B =
[5 8 3 4 -10 -4 28]
[-8 -11 9 12 30 23 -25]
[11 18 -1 -1 -32 -20 56]
[-36 -36 28 44 67 59 -26]
[30 29 -4 -12 -23 -19 23]
[-7 -11 10 12 33 25 -30]
[58 58 -9 -25 -50 -42 50]
[11 16 -1 -2 -27 -17 44]
[-10 -13 10 14 32 26 -25]
[4 -3 17 16 52 38 -47]
[15 23 -2 -2 -41 -26 69]
[5 -1 12 11 38 27 -35]
[12 18 -1 -2 -30 -19 50]
[12 17 -1 -2 -26 -16 43]
[-6 -4 7 11 9 10 6]
B[0, 0] -> 5
B[1] -> [-8, -11, 9, 12, 30, 23, -25]
B[14, 4] -> 9
B[8, 2] -> 10
B[4, 4] -> -23
B[10] -> [15, 23, -2, -2, -41, -26, 69]
B[3, 5] -> 59
B[2, 1] -> 18
B[:, 4] -> [-10, 30, -32, 67, -23, 33, -50, -27, 32, 52, -41, 38, -30, -26, 9]
B[13, 3] -> -2
B[8, 4] -> 32
B[1, 3] -> 12
B[:, 2] -> [3, 9, -1, 28, -4, 10, -9, -1, 10, 17, -2, 12, -1, -1, 7]
B[7, 6] -> 44
B[14, 6] -> 6
B[6] -> [58, 58, -9, -25, -50, -42, 50]
B[5] -> [-7, -11, 10, 12, 33, 25, -30]
B[5, 0] -> -7
B[7, 2] -> -1
B[13, 4] -> -26
B[9, 6] -> -47
B[:, 3] -> [4, 12, -1, 44, -12, 12, -25, -2, 14, 16, -2, 11, -2, -2, 11]
B[0, 3] -> 4
B[:, 1] -> [8, -11, 18, -36, 29, -11, 58, 16, -13, -3, 23, -1, 18, 17, -4]
B[0, 4] -> -10
B[2, 0] -> 11
B[13] -> [12, 17, -1, -2, -26, -16, 43]
B[12, 5] -> -19
B[12, 0] -> 12
B[3, 4] -> 67
B[9, 0] -> 4
B[6, 2] -> -9
B[13, 1] -> 17
B[9, 3] -> 16
B[9, 1] -> -3
B[3, 1] -> -36

X =
[[ 98 136 116 169 160  98 167 110]
 [172 137 131 169 205 177 135 192]
 [171 210 216 175 134 165 212 149]
 [116 140 125 167 165 117 162 127]
 [166 229 238 177 113 158 235 133]
 [128 158 150 166 150 127 175 128]
 [194 117 109 174 250 203 108 232]
 [ 39 113  74 172 154  39 169  59]
 [152 136 128 164 187 155 141 168]
 [142 174 172 167 142 139 185 134]
 [168 217 224 176 126 162 221 142]
 [133 161 154 166 150 132 175 132]]
Rows and columns are counted from 0.
(0, 0) -> 98
(10, 5) -> 162
(3, 6) -> 162
(4, 6) -> 235
(9, 2) -> 172
(7, 3) -> 172
(7, 2) -> 74
(1, 3) -> 169
(5, 7) -> 128
(11, 1) -> 161
(5, 5) -> 127
(2, 1) -> 210
(3, 5) -> 117
(10, 3) -> 176
(2, 5) -> 165
(2, 7) -> 149
(4, 4) -> 113
(6, 5) -> 203
(9, 4) -> 142
(7, 7) -> 59
(5, 0) -> 128
(5, 4) -> 150
(10, 4) -> 126
(1, 4) -> 205
(2, 2) -> 216
(5, 1) -> 158
(10, 6) -> 221
(4, 1) -> 229
(9, 3) -> 167
(10, 7) -> 142
(6, 7) -> 232
(0, 6) -> 167
(0, 1) -> 136

M =
[-18 39 49 52 -50 48 28 -14 -57 -25 44 54 -50]
[-46 6 31 32 -47 -57 -40 -34 47 -22 -46 9 -55]
[22 5 5 2 -35 47 5 55 22 6 -13 42 13]
[-17 3 13 52 43 22 46 42 -36 -15 26 -37 34]
M[0][0] -> -18
M[0][8] -> -57
M[0] -> [-18, 39, 49, 52, -50, 48, 28, -14, -57, -25, 44, 54, -50]
M[1][5] -> -57
M[1] -> [-46, 6, 31, 32, -47, -57, -40, -34, 47, -22, -46, 9, -55]
M[3][1] -> 3
M[2][11] -> 42
M[0][5] -> 48
M[3][9] -> -15
M[1][12] -> -55
M[2][1] -> 5
M[1][1] -> 6
M[0][9] -> -25
M[3][7] -> 42
M[:, 8] -> [-57, 47, 22, -36]
M[1][0] -> -46
